Here is a table of points, one per row:
array([  2,  25,  19,  37,   2, -11,  25,  12,  -9, -20, -43,  31,  -3,   2, -34,   4,  62,  17, -55,  -5,  -1, -10,
       -87,   3,  46,  42, -49,  -4,  14, -16, -18,  40,  11,  13,  13,  51, -32, -27])
array([ -4, -10,  -8, -36, -14,  14,  16,  16, -14,   4,  21, -41,  13,  32,  -7,  -4, -16, -75, -71, -32,   8, -48,
       -26, -84,  16, -14,  22,  10, -20, -19,  44, -63, -46,  -7,   5,   0,   9, -19])
array([ 10, -25, -21,  21, -12,  79,   5,  47, -34, -48, -33, -13,  40,  39,  15,  -5,  34,   1,  -1,  53,  42,  -2,
        30,  12,  -2,  39,  30, -41, -25,   4,   7, -36,  29,   4, -48, -23,  -7,  29])
array([  6,  -7, -20, -51,  -8,  37,   7, -32, -76,  14, -21,  13,  16, -31, -23, -53,   0,  13, -13,   9, -81,  -8,
        -5,  23,  83, -48,  27, -17, -14,  43, -29,  -5, -30,  21, -20, -10, -46,   9])
array([ 62, -18, -15, -14, -70, -51, -27,  12,  30,  30,  19,  15,   5,  48, -27,  26,  31,  41, -17, -51,  12, -23,
        37,  55,  13,  -7,  33, -29,  43, -20,  47, -65, -30,  11,  18,  -1,  -5,  13])
array([-29, -15,  17, -38, -10,  -9, -19,  53,  21,  36, -38,  13,   3,  46,   9,   1,   0,  14,  12,  -6, -33,  38,
         4,  -2,   5, -87, -30, -28, -42, -59, -59, -39,   4,  29,   9, -11,  76,  25])
array([-36,  -2,  -4,  20,  21,  -8,  17, -21,   3, -49,  62,  -6,  -4, -33,   1, -36,   6,  52,  73,   0,   4, -53,
       -21, -45, -29,   0,   2, -23,  39, -35,  -7, -13, -41, -22,  23, -17,  16,  79])
array([-36,  -3, -17,  60,  52,  51,  -2,  35,  31,  19, -13, -46, -17, -33,  -1,  49,  43, -20, -31, -49, -29,  31,
        13,  37,  -7, -25, -13,  15,   2,  14,  21,  40, -63, -28,  30, -41, -43,  23])
array([ 23,  31, -32,  41,  35, -35,   6,  18,   9,  40,  54, -12, -17,  -2,   6, -63, -18, -36, -11,  36,  -9, -16,
        53,   2, -51,  -4, -62, -32,  19,  23, -15, -23,  41, -12,  87,  16, -27,  16])
array([ -8, -23,   2,   3,  26,  -3, -30, -56,  29,  46,  24, -15,  -2,  12, -28, -11,  24,  58,   4, -11,  52, -29,
        17, -32,  -8,   6, -46, -11, -98,  14,  -9,  22, -31,  39, -25, -19, -20, -62])
array([ 24,  82, -23,  -2,  13, -26,   6, -25,  30, -50,  22,   4,  16,  45,  -9,   2, -13, -55,  -5, -29, -15,  52,
        19,  13, -60,   8,  18, -13, -14,  29, -48,  -6, -28,  20, -46,  40, -16,  51])
array([ 92,   5,   7,  31,  -2,  57,  -4,  -6,   5,  25,   5,  27, -26, -56,   9,  28, -10,  26, -25,   3,   6, -13,
       -20,  -2, -71, -17,  31,  11,  27,  18, -47, -50,  19, -13, -26,  19,  40, -11])
array([ 14, -17,  -4,  24,  -3,  38,  -5, -16,  31,  17, -11,  31,  63, -40,  -3,   2,  37, -45,  99, -34, -21,   1,
         4, -25,  33,  16,  16,  37, -48,  -7,  22,  10,  83, -28,  20,  19, -55, -31])
array([ 13, -77,  38, -39,  11, -10,  -6,   3,  26, -19, -17,   8,  52, -24,  18,  29, -49,   5, -22, -40,   9,  52,
        23, -11,  19,  74,  -2, -43,  27,  21, -15,  30, -17, -22,  56, -22,  20,  21])
array([-58,  56,  85, -28,   5, -52, -25,  12,  -9,  29,  -2,  14,  20,  -9,  49,  10,  13,  -4,  47, -15,  17,   9,
       -21,   3,   3,   8,   2,  31,  15,  58,  -1, -52,   6,   1,   1, -40,   3,  -6])
array([ -6,  -9,  -9, -23,   9, -25,  -3,  20,  47, -28,  26,  25, -21, -29,  53,  -1, -11,  20, -49,  27,  45,   2,
       -31,  44,  40, -11,  23,  36, -62,  14,  -2,  -7,   7,  26,  29,  65,  17,   3])
array([ 13, -39,  -2, -22, -23, -47, -23,  31, -41, -14, -35,  28,  -5,  39, -26, -12, -14,  35,  -4,  -8,  26, -57,
         0, -13, -34, -71,  -6,  40,   5,  31,   2,  47,  28, -53, -42,  26, -20,  49])
array([-26,  -4,  -1,  17,   1,  28,  44, -17, -29,   6,  47,  30,   1,  16,   7,  44,  -2,  15,  12,  28, -36,  10,
        40,  29,  32,  35, -77,   3,  -2,   6,  50,  22, -54, -22, -34,  27,  53, -26])
array([-39, -16, -32, -50, -33,  13,  32, -13,  14, -30,  19, -20, -10,  27,  17,   8,  32,  24,  -6,  50,  -7,  35,
        -6, -96, -11,   2, -14,  46,  75,  25,  11,  19,  54,  22,   5,  -2, -25, -56])
array([-40,   8,  63, -20,  14,  41, -38, -30,  11,  15, -15,  -1,  -4, -11, -30,  31, -29, -54,  18,  98, -12, -24,
        12,  11, -18, -11,  27, -40,  44, -32,   4,  36,  -8,  16, -17,  61, -23,  -8])
array([ 23,  -4,   5,  17,  -6,  13,  33, -42, -28, -16, -42, -28,   9,  11,  49, -30, -31,   1,   1,  26,  19,  30,
       -40,  24, -26, -61, -40, -10,  11, -55,  44,  22,  -2, -25,  13, -36, -38, -31])
array([ -5,  -8,  54,   5, -34, -63,  32, -19, -32, -42,  11, -21, -74, -39, -13,  50,  -2, -27, -20, -13,   1, -26,
        51,  40,  18,  32,  32,   6, -38, -42, -41,  -9,  52,  10, -23, -44,  20,  35])
array([ -8,  51, -64,  58,  28, -12, -19,   1,  13,  13, -61,  35, -45,  26,  35,   5, -37,   5,  23, -15, -29, -29,
        19, -59,  42,  34,  22,  10,   4,  -6,   9,  52,   0,  -2, -10, -25,  12, -38])
array([ 20, -50,  22,  12,  10, -33,  18,   1,  20,  10,   9, -11, -32,  14, -63, -70, -37, -22,  26,  11,  -2,  37,
       -49,  55,  -6,  40,  63,  58,  13, -15,  16, -16, -26,  12, -16, -33,  32, -14])
array([ -5,  69, -62, -23, -12,  15, -41,  16, -49,  13,  13, -60,  22, -50,  -5,  -4, -12,  10,  15, -28,  35,  41,
       -16,  17, -26,  19,  -9, -13,  25,   4,  15,  46,  43,   9,   0,   0,  59, -23])
Along one direction, these points spread out more than along any other. Where along it does each point below lie, from 0 to 99? The average is 50, and the first point in the table lies past the average. One standard deviation of the points above along it is 16.
array([ 24,  82, -23,  -2,  13, -26,   6, -25,  30, -50,  22,   4,  16,  45,  -9,   2, -13, -55,  -5, -29, -15,  52,
        19,  13, -60,   8,  18, -13, -14,  29, -48,  -6, -28,  20, -46,  40, -16,  51]) 36
array([-26,  -4,  -1,  17,   1,  28,  44, -17, -29,   6,  47,  30,   1,  16,   7,  44,  -2,  15,  12,  28, -36,  10,
        40,  29,  32,  35, -77,   3,  -2,   6,  50,  22, -54, -22, -34,  27,  53, -26]) 63
array([-36,  -2,  -4,  20,  21,  -8,  17, -21,   3, -49,  62,  -6,  -4, -33,   1, -36,   6,  52,  73,   0,   4, -53,
       -21, -45, -29,   0,   2, -23,  39, -35,  -7, -13, -41, -22,  23, -17,  16,  79]) 46
array([  6,  -7, -20, -51,  -8,  37,   7, -32, -76,  14, -21,  13,  16, -31, -23, -53,   0,  13, -13,   9, -81,  -8,
        -5,  23,  83, -48,  27, -17, -14,  43, -29,  -5, -30,  21, -20, -10, -46,   9]) 53
array([ 13, -77,  38, -39,  11, -10,  -6,   3,  26, -19, -17,   8,  52, -24,  18,  29, -49,   5, -22, -40,   9,  52,
        23, -11,  19,  74,  -2, -43,  27,  21, -15,  30, -17, -22,  56, -22,  20,  21]) 44
array([ -8, -23,   2,   3,  26,  -3, -30, -56,  29,  46,  24, -15,  -2,  12, -28, -11,  24,  58,   4, -11,  52, -29,
        17, -32,  -8,   6, -46, -11, -98,  14,  -9,  22, -31,  39, -25, -19, -20, -62]) 61
array([ 62, -18, -15, -14, -70, -51, -27,  12,  30,  30,  19,  15,   5,  48, -27,  26,  31,  41, -17, -51,  12, -23,
        37,  55,  13,  -7,  33, -29,  43, -20,  47, -65, -30,  11,  18,  -1,  -5,  13]) 17
array([ -8,  51, -64,  58,  28, -12, -19,   1,  13,  13, -61,  35, -45,  26,  35,   5, -37,   5,  23, -15, -29, -29,
        19, -59,  42,  34,  22,  10,   4,  -6,   9,  52,   0,  -2, -10, -25,  12, -38]) 72
array([ 23,  31, -32,  41,  35, -35,   6,  18,   9,  40,  54, -12, -17,  -2,   6, -63, -18, -36, -11,  36,  -9, -16,
        53,   2, -51,  -4, -62, -32,  19,  23, -15, -23,  41, -12,  87,  16, -27,  16]) 52
